One turn or mirror swaps these rows in pairs. Which row does each one swap with?
The rows were stretched afterwards, more along some directions than others.
muvon: [ -7,  43,  -3,  24,  27,  -9,  -5, -11, -12,  15, -14, -11,   0,  11, -34,
  -8]
rekep: [-15,  -7, -12, -17,  15,   8,  11,  32,  -2, -48,  -2,  37, -51, -31,  -2,
  -4]
nugup: [-23,  -4,   6, -36,   3,  11,  14,  24,  -8, -50,  -5,   6, -30, -18,   8,
  -9]
fubo: [ -3,   4, -25, -25,  11,   5, -11,  20, -11, -31,  -1,  10, -11,  20, -42,
 -28]
gisof: [-21,  47,  30, -11,  28, -52,   1,  36, -20, -13,  19, -26,  -1,  27, -53,
  -3]
sove: [-11,  23,  42, -21,  13,  -2,   8,  51,  -8,   0,   4, -22,   1, -18,   5,
  26]
leto: [  3,  42,  -6,   2,  16,  41,  48,  61, -55,  42,  -6,   3,  -3, -23, -34,
  -2]
Kifin: [-44,  41,  -3, -13,  19,  18,  20,  65, -49,   4,   7,   6, -45, -18, -12,
   6]
mup: [-18,  51,   4, -23,  31,  14,  43,  32, -15, -23, -14,  -1,  -6, -10, -17,
  19]
Tuvo: [-13,  11,  36,   0,   7,  22,  11,  14, -13,   7,   3,  21,  -3,   8, -10,
   5]
zar: [ 10,   9,  -3, -16,   5,  17,   8,  29,  10, -46,  -2,  20, -42, -23,  -3,
 -16]
galur: [ 30,  -4,   6, -45, -20,  32, -25,  10,   7, -45, -10,  22,  12,  -5,  10,
 -11]
nibo: [ 44,  32, -28, -39,   2,  59,  15,  17, -11, -17, -34,  16,  16, -25,  -8,
 -14]
lega: [-27,  23,   9, -15,   7,  30,  44,  78, -54,   3,  24,  -3, -31, -26,   5,
  16]
bas: [-22,  30,  27, -17,  17, -15, -33,   6,  17, -51, -21,  -8, -17,  17, -11,
  -3]
gopo: [ 46,  40,  -2, -46,  -9,  24,  21,  67, -30,  -2, -15, -19,  23,  -4, -38,
   2]
gufod: [  5,  39,  23, -46,  -3,   5,  30,  48, -55,   4,   8, -20,  29,   6, -25,
  10]
Nada: [-35,  52,   7,  -7,  32, -15,  23,  52, -38, -40,  -6,  12, -47,   1, -23,
  -1]
zazil: [-22,  42,   3,  -8,  31,  11, -26,  17,   2,   2, -33,  -2, -17, -18, -13,
  -4]
zes: [ 25,   9, -34, -59,  -4,  -7, -19,  34, -12, -61, -16,   7, -15, -10, -29,
 -13]
Ronob: [ 41,  26,  21, -32, -15,  19,  -6, -10,  11,  16, -13,  -4,  45, -14,  -7,
   1]
Kug: [ -4,  41, -14, -40,  16, -28, -15,  51, -18, -33,  10, -29, -24,  -6, -31,
  -7]
Lodo: [ 10,  28,  18, -29,   2,   4,  39,  21, -10, -41,  12,   1,  -7,   0,  -8,
   5]
nad: [ 19,  23,  21, -22,   2,  33,  38,  30, -13,  11,   9,   1,   4, -28,  13,
  27]
tar: [ 14,  48,  13, -15,   0,  12,  56,  19, -16,  12,  -2,  -9,  25, -25, -22,
  -7]
bavar: [ 30,  48,  23, -25,   7, -18,  -1,  55, -36,  23, -15, -32,  24,   1, -58,
  -3]
mese: [ 23,  18,  23, -40, -13,  18, -22,  15,   4,  -3, -21, -19,  27, -17,   3,
   6]
rep: [ -1,  42, -12, -30,  20, -20,  28,  38, -38, -33,  25,  10,   5,   3, -44,
  -8]
tez: [ -6,  56,   2,  21,  28,  23,  50,  38, -64,  54, -12,   1,  -6, -21, -34,
   3]
tukir: [  3,  64,  47, -10,  12, -12,   1,  30, -17,   6, -15,  -7,  16,  -9, -13,
  14]
Kono: [ 23,  39,  14, -30,  21, -13, -14,   9,   4, -37, -36, -11,  35,  20, -47,
  -8]
Sesom: [ -8,  54,  -1, -31,  17,  10,  45,  49, -32, -25,  15,  -5,   7,   5, -26,
   2]
tek: [ 17,  66,   4, -14,   8,  28,  26,  22, -23,  11,   4,  13,  12,  -5,  -6,
  24]
rezu: [-19,  14,   2, -14,   9,  -6, -23,  -3,  14, -69, -24,  29, -60,  -6,  -4,
  -4]
Gad: [ 21,  11,  19, -44, -21,   7, -30,  48,  -5, -18,  -4, -17,  10,   1, -20,
 -10]
lobu: [ 12,  25,   9, -52,  -3,  -7, -24,  -1,  32, -66,  13,  13,   9,  15,   7,
   5]

muvon is swapped with tar
Tuvo is swapped with gufod
tek is swapped with tukir
rep is swapped with rezu
tez is swapped with Ronob

